In the rows, 128 means zero.
Each named move below is a turn or a mirror, shown by a few rows before and after it. Which moves, in which order, take the first row of each later pair to the second? The first pair is answered.
j618:
[125 160 135 121 119 139 144 118 124 113 136 140 152 141 127 146 131 140
 112 113 129 125 155 130  98 129 122 133 131 104 126 126 158 106 116 116
 140 134 158 116 132 144 104 109 112 122] |-> [140 141 134 136 123 145 154 144  99 146 141 146 150 128 112 132 110 139
 124 113 114 120 146 148  99 123 124 128 126 121 127 142 149 123 122 126
 126 106 147 115 149 127  98 117 115 121]
[166 155 143 123 111 114 129 128 159 136 113 124 105  99 145 118 148 143
 115 103 136 117  90  88 134 122 141 125 143 161 105 139 103 151 160 143
 107 119 111 138 159 139 115  90 142 120] |-> [162 158 144 119 112 113 129 126 162 131 114 126 105 100 144 121 151 144
 112 105 138 120  93  85 136 122 140 127 145 158 104 136 104 147 159 143
 108 121 110 141 159 141 115  91 143 119]
[118 124 157 124 116 110 131 115 122 148 161 146 141 129 114 141 119 121
 109 138 118 122 154 130 143 128 147 134 145 114 130 145 155 114 142 123
 147 125 131  99 164 109 111 125 139 132] |-> [112 132 160 121 112 105 132 109 127 141 159 146 143 131 118 147 122 123
 106 136 120 122 154 124 142 126 145 134 145 109 129 141 158 110 141 119
 150 133 134  99 157 112 112 123 138 134]
[ 94 132 120 126 132 121 148 132  81 132 108 112 112 132 113 147 145 126
 189  75 127 155  90 148 123 159 147 120 165 109 143 108  75 138 105 124
 115 130 128 159  98 139 166 125 104 181] |-> [ 93 131 124 127 133 124 147 136  79 132 108 112 114 130 111 148 145 125
 189  75 124 154  89 151 124 160 146 122 166 112 143 108  73 142 106 126
 113 127 126 159  99 138 165 124 106 180]
j252:
[123 126 141 106 118  94 132 114 161 128 146 126 181 137 137 144 131 172
 114 117 118 140 140 157 169 134 117 103 156 145 144 146 170 108 166 128
 120 119 124  91 131 104 118 117 129 125] |-> [118 132 132 106 109 104 132 112 157 120 143 138 182 145 132 149 128 179
 118 101 117 141 143 148 155 134 112 102 154 136 146 147 165 102 164 119
 113 121 137  96 134 114 108 108 125 123]
[129 109 141 143 131 109 126 129 110 151 120 126 123 118 123 136  99 126
 131 128 122 106 118 150 140 121 130 148 107 143 127 142 141 148 117 135
 137 109 107 121 158 110 123 146 142 121] |-> [122 123 124 144 120 127 129 129 102 135 113 152 127 129 113 151  95 140
 138 101 119 112 123 140 113 123 125 147 112 123 124 142 132 139 113 118
 128 117 124 126 162 131 105 130 138 115]
[110 125 143 169  85 127 143 131 135 112 103 193 141 132 117 142 115 169
 159 105 133 120 129 125 113 143 124 106 118 102  79 154 132 117 125 138
 123 114 138 122 158 130  90 128 133  88] |-> [128 101 173 170 107  92 139 132 149 147 117 148 133 111 139 115 126 143
 143 151 136 112 115 144 157 138 136 109 119 133  79 155 144 136 130 167
 142 104 102 110 152  92 124 156 138  97]
j139:
[122 137 171 128  70  73 129 113 152 134 131 143 160 122 125 122  89 118
 139 157 122 130 179 138 122 139 138 149 147 106 101 158 173 121 131 136
 153 150 119  80 143 135  93 129 145 117] |-> [137 138 169 104  88  71 132 112 165 136 134 126 171 133 136 120 108 115
 118 169 127 128 176 139 135 135 134 142 171 118 106 161 172 111 145 137
 155 155 127  89 137 111 100 122 138 131]
[144 147 103 130 112 168 124 145 113 128 129 143 145 150  95 122  94 124
 133 120 107 130 144 109 119 101 111 124 109 148 134 137 122 128 153 155
  98 118 139 143 137 103 109 105 121 150] |-> [152 143 105 122 123 165 124 147 114 134 133 127 148 148 100 115 104 116
 126 133 108 130 140 114 128  98 111 119 117 157 137 134 119 130 155 157
  97 114 134 149 131  90 118 109 119 156]
[151 142  99  64 167 140 142 130 155 101 130 102 139 159 151 127 175 118
  97 129 144 138 114 110 126 126 123 101 186 149 133 114  97 114 156 134
 110 138 160 164 112 107 141 117 104 157] |-> [135 109 117 124 163 124 128 142 134 138 125  93  94 119 140  96 161  89
 140 150 138 146  87 115 129 126 148 112 124 166 122  94  79 171 122 167
 102 104 104 152  97 123 175 165 114 135]
[119 147 160 181  79 124 116 138 116 130 145 147  97 142 107 131 123 117
 128  75 105 102 110 139 108 134 131 137  90  90 146 150 154 153  98 120
  76 131 111 166 103 150 129 170 151 135] |-> [132 167 149 139  85 135 126 134 129 108 149 149 128 166 115 150 135 134
  95  65 106  98 125 138 106 130 114 131 135  80 151 164 164 113 121 101
  80 153 150 173 115 134 105 136 142 151]
Then:
(two moves a pair)
[108 174 117  91 110  99 104  80 146  71 105 123 105 123 157 133 206 102
 115 142 158 128  92  92 142 141 116  96  91 123  97 105 130 133 115 106
 155 156 109 142  75 119 131  96 146 154] |-> [122 142 102 156  79 135 122 134  65 136 106 191 117  98  90 127 112 119
 165  95 111 118 107 133 107 136 113  98  53 131  95 159 121 159 125 108
 119  94 104 126 146 108  73  99 159 132] | j618, j139
[132 155 134 110  99 125 125 105 131  94 138 155 163 155 112 144 119 152
  94 115 125 117 159 120 134 138 103 134 154 105 131 157 169  80 150 102
 142 154 160 111 149 132  88 101 133 140] |-> [137 111 175 144 119  80 119 111 135 151 149 104 132 112 128  97 120 110
 106 178 126 115 130 145 181 137 133 140 116 147 124 146 175 131 136 150
 153 125  93  98 135 104 139 158 145 132] | j252, j139
[141 116 140 109 152 113 128 128 153 137 144 101 137 127 144 124 149 104
 109 154 130 124 127 134 154 127 130 124 143 146 129 124 135 126 136 131
 129 129 115 126 116 109 144 141 125 140] |-> [106 118 147 135 125 106 114 116 145 121 136 119 115 118 136 128 142 104
 140 143 133 130 130 120 136 134 133 136 107 124 120 109 138 135 105 131
 131 134 103 114 111 151 146 151 134 119] | j139, j618
[103 136 108 124 118 143 123 124 126 101 118 141 121 152 104 140 128 139
 142 120 131 135 136 119 131 133 122 150 102 121 126 131 135 122 122 117
 128 141 149 124 114 163 105 121 125 126] |-> [128 120 115 109 153 132 128 131 141 125 125  97 118 143 122 120 150 120
 124 155 135 135 117 128 163 125 132 138 120 156 129 125 125 139 133 139
 128 132 126 137  98 128 137 140 115 145] | j139, j139
[124 119 111 115 160 149 132 127 168  98 129 108 136 139 139 124 174 132
 124 127 138 139 107 116 110 144 136 124 166 127 113 114 104 116 115 129
 121 148 128 154 102 120 136 116 131 120] |-> [100 111 114 149 135 149 126 127 150 101 121 129 119 124 122 124 151 132
 159 115 135 141 109 114  93 150 145 138 130 114 107 108 106 136  94 129
 116 140 114 140 103 150 132 127 140 101] | j139, j139
[137 151 153  75 141 133  93 127 181 116 143 149  93 135 148 143 209 125
 121 138 151 141 116  86 133 106  98  88 136 146 117 118 112 114 124 109
 134 168 121 164 137 106 190 137  76 126] |-> [165 115 142 109 143 154 108 175 128 179 150 171  96 113 110 125 155 123
 147 130 121 136 108 118 127  95 106  81 118 176 123 154  93 147 138 125
 102 112 106 163 178  78 172 151  80 120] | j252, j618
[104 169 132  65 144 124  90  90 115  99 100 132 126  94 133 134 136 118
 104 127 145  78 150 151 134 139 124 158 149 142 135  84 105 114 142 114
 158 172 147 157 100 106 140 135 136 157] |-> [ 84 155 143 105 126 118  79  90  95 110  95 145  99  69 120 123 119 106
 139 124 140  83 143 151 122 144 136 169 103 139 129  75 100 142 116 123
 152 156 118 146  94 132 145 156 143 135] | j139, j139
[133 138 111 125 137 153 128 140 110 135 112 133 130 132 107 130 122 138
 140 110 124 123 141 123 111 130 123 128 131 120 133 137 112 114 139 116
 113 133 162 147 147 135 124 114 138 136] |-> [145 123 136 121 153 122 125 133 128 156 125  95 124 120 130 110 135 117
 125 151 127 123 132 134 145 129 134 131 133 142 133 132 123 125 139 137
 129 130 135 138 136 108 151 138 140 143] | j618, j252
[126 108 134 139 111 121 132 136 118 118 152 123 120 119 140 119 130 130
 149 139 139 131 110 124 125 129 128 142 106 109 125 118 122 151 122 122
 133 127 122 117 141 138 124 144 141 119] |-> [142 120 126 109 122 126 137 134 132 107 156 117 142 136 151 132 145 140
 124 137 143 131 118 123 131 127 118 133 141 109 131 129 125 125 139 111
 138 143 143 127 145 124 116 125 131 134] | j139, j139
[130 105 103 140 123 115 128 115 131 118 125 100 126 124 149 139 156 138
 106 108 163 122 122 132 138 122 150 136 113 120 132 119  96 140 132 128
 163 137 128 150 113 130 125 113 123 144] |-> [136 101  91 150 119 132 132 130 110 126 122 119 127 124 129 139 135 144
 117  93 151 123 125 138 125 119 147 133 108 120 135 129  85 146 138 126
 147 123 131 151 129 129 109 108 123 143] | j618, j252
[123 114 131 111 120 113 132 103  75 130 141 129 137  90 128 125  76 119
 153 124 110 152 115 138 160 106 140 168 123 130 138 146 139 104 156 116
 127 110 100 131 140 106 101 132 123 143] |-> [129 120 128  99 125 110 135 101  80 124 142 125 146  96 131 127  82 121
 141 125 111 153 117 138 164 104 135 165 135 129 142 149 142  95 163 112
 130 116 109 135 139 100 100 126 120 148] | j139, j139
[182 149  88  99 170 158  95 128 173 145 140 110 168 142  96 100 162 149
  83 103 158 161 139 134  47  77  80 100 164 161 121 119 108 110 148 161
 136 119 151 115 146 158 153 129 139 147] |-> [191 137  94 107 177 153  96 134 166 162 145 107 164 134  93  92 159 143
  84 113 154 158 137 146  53  75  84  98 160 174 119 125 107 119 151 171
 136 106 140 113 151 145 157 136 139 147] | j618, j252
[123 130 126 157 148 134  81 122  99 152  66 113 129 115 109  85  72  96
 135 127 100 123 111 154  97  94 139 103  79 138 143 148 129 168  69 119
 140  63  89 135 100 113 121 131 136 123] |-> [100 171 128 108 144 123  72  73 148  77  57 104 137 149 140 112 125 107
 103 124 129 127 124 115  97 103 128 107 113 100 140 122 146 118  61  95
 169 125 124 142  67 143 127 102 130 131] | j618, j139
[132 125 108 138 130 151 129 142  98 150 135 150 123 115 106 123 105 135
 148 112 113 122 118 131 115 125 133 125 105 138 120 129 106 153 123 134
  94 103 127 137 140 140 118 125 121 131] |-> [128 154 105 106 124 152 128 123 120 112 132 151 138 142 120 141 126 146
 123 104 126 122 134 113 113 131 119 124 134 115 123 125 120 120 128 114
 106 137 158 141 132 152 107  98 116 140] | j139, j618
[142 115 108 114 100 132 130 134 154  80 104 160 103 107 105 156 137 101
 148 108 154 123 120 131  97 143 100 138 106  84 136 128 107 113  94 115
 145 136 132 112  83 152 144 151 138 120] |-> [186  92  98 114 121 145 149 171 126 131 115 158 119  98  90 143 110  99
 143 115 133 117 117 164 110 130  99 121 122 123 143 164  93 128 122 129
 125  99 125 117 114  97 137 154 133 133] | j139, j618
[156  91 133 150 144 135 144 136 126 132 142 151 126 126 117 125  78 130
 155 124 133 159 139 125 134 125 118 126 123 117 121 128 134 141 128 129
  93 130 127 160 134 133 120 127 104 132] |-> [155  95 132 151 136 134 143 133 125 130 143 155 131 127 117 127  72 135
 150 120 133 158 146 124 135 126 118 129 125 110 120 132 142 135 129 131
  99 133 132 153 138 136 113 123 109 130] | j252, j139
[105 129 145 130 133 107 108 109 142 114 117 109 100 125 142 118 160 110
 123 152 150 129 109 113 132 138 138 134 115 122 120  99 132 127 105 127
 144 152 109 123  94 155 145 136 128 112] |-> [107 145 129 113 131 124 113 109 144  94 114 124 114 145 140 135 166 126
 115 129 150 130 115 105 118 138 126 128 133 108 125 106 130 107 114 110
 138 165 136 132  97 161 129 115 117 119] | j252, j139
[129 121  98 142 131 148 140 151 113 133 123 141 127 131 110 125 124 129
 136 105 124 133 124 130 108 126 130 121 125 126 143 124  96 136 131 126
 109 110 135 140 138 128 117 130 118 131] |-> [125 137  98 121 131 144 137 138 132 109 119 137 132 145 123 135 144 134
 119 105 133 134 131 121 109 128 125 122 139 116 145 115 103 118 131 120
 119 131 148 145 125 130 117 117 114 136] | j139, j618
[120 158 138  84 132 124 118  82 166 105 139  92 102 137 150 145 184 115
  97 141 140 133 118 116 152 115 137 143 105 118 141  94 116 139 114 122
 156 175 133 142  68 163 172 125 126 151] |-> [135 110 138 145 129 134 126 132 105 183 145 109  88  99 107 112 119 101
 141 139 106 128 103 156 148 107 152 141  62 155 141 121  97 193 115 151
 123 107  93 131 105 139 164 160 135 135] | j139, j618
[134 150 118 137  95 131 138 132 113 143 139 165 150 113 106 141  77 159
 132 115 104 115 153 142 125 134  98 146 144 124 127 157 140 113 133 115
 137 133 143 100 159 135  74 106 116  94] |-> [154 157 120  91 129 123 142 124 149 135 146 122 162 127 136 134 120 149
  92 145 120 113 144 141 155 128  96 137 187 140 136 150 139  97 152 120
 148 149 151 115 140 103  97 100 102 118] | j139, j618
[109 123 134 114 124 108 170 125 152 127 173  98 133  83 122 114 131 133
  83 156 148 168 129 116 130  90 149 101 127 173 153 128 138 120 139 162
 108  76 136 149 109  80 137 150 132 134] |-> [109 140 106 100 124 135 172 133 149 105 164 112 138  98 112 129 138 147
  84 133 149 174 127 104 110  90 140  91 140 164 157 123 117 114 141 142
  89  80 156 166 107  93 128 134 121 141] | j252, j139
[158 132 136 131 125 151 123 139 129 151 132 145 135 116 125 101 130 127
 114 121 135 110 130 140 142 123 130 146 129 124 124 149 115 106 158 106
 123 129 134 134 121  87 142 114 138 113] |-> [157 129 133 134 128 152 123 139 125 158 130 140 129 114 126  99 136 124
 121 125 133 112 125 141 139 124 132 148 126 128 123 147 109 113 155 110
 118 124 130 136 119  89 148 119 137 112] | j252, j139
[139 139 147 132 114 119 140 108 153 115 137 132 135 188 156 151 136 140
 113 107 142 109 106 111 128 149 118 161 106 126 139 129 147 101 148 131
 131 164 138 159 134 142 109 124 140 132] |-> [163 111 150 145 136 118 147 133 141 158 145 110 130 170 152 128 129 125
 116 132 132 108  89 132 146 140 129 153 104 162 143 136 133 129 155 157
 118 133 113 163 140 108 126 148 137 140] | j139, j618
[136 121 132 147 121 119 154 121 132 126 138 152 122 129 135 102  93  83
 120 121  94 103 133 146 128 138 140 129 145 133  97 162 193 125 135 126
 155 100 131  96 118 119 136 130 160 135] |-> [148 134 119 121 133 130 160 121 142 115 136 148 137 146 139 113 108  91
 103 117  96 104 133 140 124 136 133 118 171 134 101 166 185 112 148 114
 152 110 149 109 118 107 132 113 148 150] | j252, j139
[149 116  98 140 138 161 136 194  92 163 127 136 125 119 101 116 117 138
 141 116 114 137  99 133 106 125 136 115 133 141 129 127  83 148 121 116
  81 102 136 157 140 106 121 127 128 134] |-> [133 114 105 156 120 159 134 188  82 160 128 154 125 115  95 120 103 141
 153 108 111 134 109 132  99 127 137 124 116 128 124 128  96 144 113 115
  85 105 137 142 146 119 113 125 138 121] | j252, j139
[101 111 163 158 110 107 115 103 141 126 124 143 140 111 143 136  91 119
 153 140 142 107 133 122 120 133 151 154  98 116 118 142 186 130 107 133
 144 139  95 100 161 145 136 142 157 114] |-> [118 134 145 110 121 123 124  99 154 101 126 147 172 143 153 158 111 138
 117 128 146 104 145 115 116 128 130 143 148 107 128 151 190  89 135 109
 149 162 135 115 167 131 117 108 145 135] | j252, j139
[107 112 135 106 137 154 142  75 136 107 113 142 118 135 171  78 119 184
  87 134 132 113  90 144 126 124 115 170 186 114 131 182 137 108 144  78
 131 160 146 127 137 159 143 149 147 135] |-> [125  92 140 120 146 152 150  97 118 145 119 135 117 119 160  61  97 173
  94 147 121 112  85 165 138 118 123 166 180 135 133 197 134 127 152  95
 125 132 126 123 152 133 144 166 151 134] | j252, j618
[121 126 121 124 128 124 136 123 144 124 130 120 141 134 133 119 127 129
 127 141 135 131 128 123 138 130 138 129 138 133 128 125 144 132 114 130
 140 128 123 124 123 124 131 124 130 123] |-> [127 120 114 135 125 134 140 135 128 130 126 134 144 128 120 118 111 132
 137 131 129 129 127 128 127 129 138 127 134 136 129 134 137 138 115 128
 129 116 125 126 138 125 120 122 130 119] | j252, j618
[129 124 116 117 165  88 142 108 142 145 138  96 127 130 136 113 161 128
 106 119 153 128  80 128 140 113 139 123 131 153 132  65 133 136 120 153
 122 123  92 148 104 105 136 122 122 128] |-> [104 120 120 161 130  96 137 111 115 148 130 137 113 115 106 118 125 133
 145  92 142 130  91 128 112 117 143 136  88 134 123  69 133 148  97 149
 115 115  85 131 117 142 116 125 136 103] | j618, j139
[145 113 124 113 111 163 126 160 115 134 159 146 153 127 124 142 126 147
 111 138 131 139  92 123 122 133 129 165 123 146 133 139 121 130 130 124
 110 113 157 133 119  94 122 144 114 100] |-> [140 119 137 102 114 144 122 142 136 121 162 128 151 128 143 140 150 141
  99 153 143 140  92 115 137 135 129 170 131 146 131 127 129 123 126 127
 129 131 155 130 103  94 137 147 118 104] | j618, j252
[130 147 111 131  80 150 125 180  93 102 126 204 155 142 100 131  77 143
 168 123 111 100 166 104 152 111 151 167  89 177 123 160 115 134 152 104
 117  83 149 118 168 137  71 154 102 137] |-> [107 174 145  86  91  97 105 122 168  51 129 148 147 154 162 136 149 129
 125 167 150 105 167  74 192 122 156 178 108 161 116 118 150 106 135 106
 170 144 147 114 113 148 115 159 102 143] | j252, j618
[ 91 133 142 154 113 100 123 102 121  71 102 151 122 129 109 127  98 123
 141 132  97 126 119 106 100 130 134 137 119  96 133 150 125 146 107 118
 165 177  88  78 130 154 162 159 136  80] |-> [115 145 124 127 116 119 138 111 117  69 107 167 158 151 102 143  88 147
 116 113  86 124 136 116  96 127 116 127 158  93 137 180 128 115 139 101
 159 180 122  84 157 128 132 125 131  95] | j618, j139
[107 130 126 135 102 171 120 101  86 137 104 131 104 153 108 111 163 124
 145 105 129 118 110  94 133 105 134 115 109  92 114  72 105 139 119 209
 172 132  92 155 109 177 145 103 124  86] |-> [119 115 129 144 104 171 126 116  72 162 109 127 105 141  98  98 150 120
 147 113 120 116 106 109 141 101 137 112 103 107 119  83 103 152 124 220
 166 114  81 153 120 161 146 113 124  87] | j618, j252
[ 82 114 156 156 100  98 107  97 131 130 139 139  97  97 135 115 123 120
 140 131 139 147 144 132 144 136 147 156  98 110 108 114 178 148 110 133
 166 140 123  97 127 152 127 149 148  96] |-> [ 88 105 141 170  96 118 113 115 104 145 138 159 100  96 111 116 100 126
 153 113 124 145 146 143 130 134 144 152  92 112 114 129 166 156 116 130
 149 123 126  99 147 150 109 146 146  95] | j252, j618
[148 137 128  99 140 129 135 114 138 121 125 117 128 141 141 134 138 122
 108 138 138 137 127 132 131 128 121 116 143 138 123 134 134 124 135 132
 133 137 140 120 139 101 127 124 128 144] |-> [147 139 115 105 131 145 136 125 123 124 121 139 134 144 127 138 123 134
 115 117 131 138 131 132 114 126 118 113 141 133 123 140 123 122 136 128
 122 130 149 123 148 106 110 118 127 139] | j618, j252
[148 132 154  88 153 100 184 103  75 178  92 167 141 127 134 133 134 150
  97 128 119 129 128 155 143 123 113 119 159 132 147 186 126 172 133 139
 140 147 138 125 159 129 137 106 112 115] |-> [150 125 156  95 160 101 183 109  75 185  94 158 132 121 134 123 141 141
 103 137 121 131 119 158 145 124 118 117 153 142 149 180 118 184 133 147
 133 141 130 131 153 126 145 117 111 117] | j252, j139
[113 126 144 131 134 134 126 164 169  96  86 142 145 142 120 129  95 130
 166 146 126 155 126 139  99 129  83 137 126  91 111 102 156 140 108 101
 124 155 130 149 154 167  97 113 142  91] |-> [142 121 152  97 165 119 129 167 192 108  99 102 157 144 146 117 119 120
 128 180 132 149 117 149 134 122  83 127 162 120 119 105 162 131 131 114
 133 161 128 158 149 121 115 114 133 112] | j139, j252
[130 113 144 122 148 111 125 167 156 139 125 172 101 105  91 150 102 107
 128 120  92 132 158  98  96 123 163 172 107 119 157 136 113 140 115 104
 141 125 137 135 158 171 118 156 154 134] |-> [147 119 137  98 157 117 134 172 161 137 127 170 121 121  94 156 108 118
 109 118  88 129 164 103 103 120 153 162 135 123 163 152 115 118 136  95
 142 130 156 144 168 151 106 142 146 146] | j139, j618
[ 97 133 132 141 107 131 132 121 111 109 130 131 133 154 128 134 136 145
 126 125 135 123 133 132 123 138 108 131 111 120 115 120 120 136 110 121
 123 158 120 139 100 146 129 106 127 139] |-> [125 116 130 142 122 137 143 148  94 145 138 126 144 144 117 120 121 140
 122 133 123 122 125 154 131 130 106 123 122 150 122 140 107 148 130 133
 114 133 116 142 117 111 123 114 124 150] | j139, j618
[161 116  98  97 165 146 133 154 133 137 122  93 137 139 140 116 156 121
 113 139 127 130  95 129 143 127 123 107 155 170 146 138  88 143 150 136
  97 111 124 154 121  82 138 132 112 157] |-> [144 143  86  83 155 153 126 134 147  95 113 104 139 162 145 138 174 132
 110 118 139 134 105 105 126 131 115 108 162 138 143 125  89 120 140 114
 101 138 143 159 109 111 133 114 105 155] | j618, j252
[ 98 127 140 116 169 143 128 137 132 115 119 161 117  74 151 160 117 110
 159 148 132 133 130 125 114 122 118 121 125 139 101 108 139 122 103  94
 155 137 102 118  97 149 148  97  90 121] |-> [115 112 138 126 174 151 138 159 111 143 124 167 125  65 137 151  94 112
 162 144 118 130 130 143 114 115 117 116 127 153 105 129 136 131 117  97
 143 115  99 118 117 126 136 100  90 121] | j139, j618
[127 133 171 119  98 141 135 104 175  58 100 118 103 149 128 109 117 158
 117 106 143 180 146  92 140 143 121 166 144 114 129 117 142 138 123 103
 162 167 121 168  89 165 153 110 133 149] |-> [135 130 170 107 109 142 134 109 178  58 102 107 103 153 136 107 130 150
 112 114 144 181 139  95 149 140 120 160 151 123 131 113 134 141 128 106
 159 168 121 175  82 153 163 112 128 157] | j139, j252
[132 125 119 128 154 111 132 137 143 131 132  98 104 112 138 109 142 106
 133 149 133 121 108 129 155 118 131 122 137 157 128 115 122 145 122 143
 125 111 105 138 108 124 158 148 126 132] |-> [ 96 137 119 153 120 117 124 125 133 109 121 137  95 112 121 123 123 120
 158 117 129 125 123 111 125 128 129 138 112 123 118 110 132 138 100 129
 127 123 112 125 113 171 139 143 135 108] | j139, j618
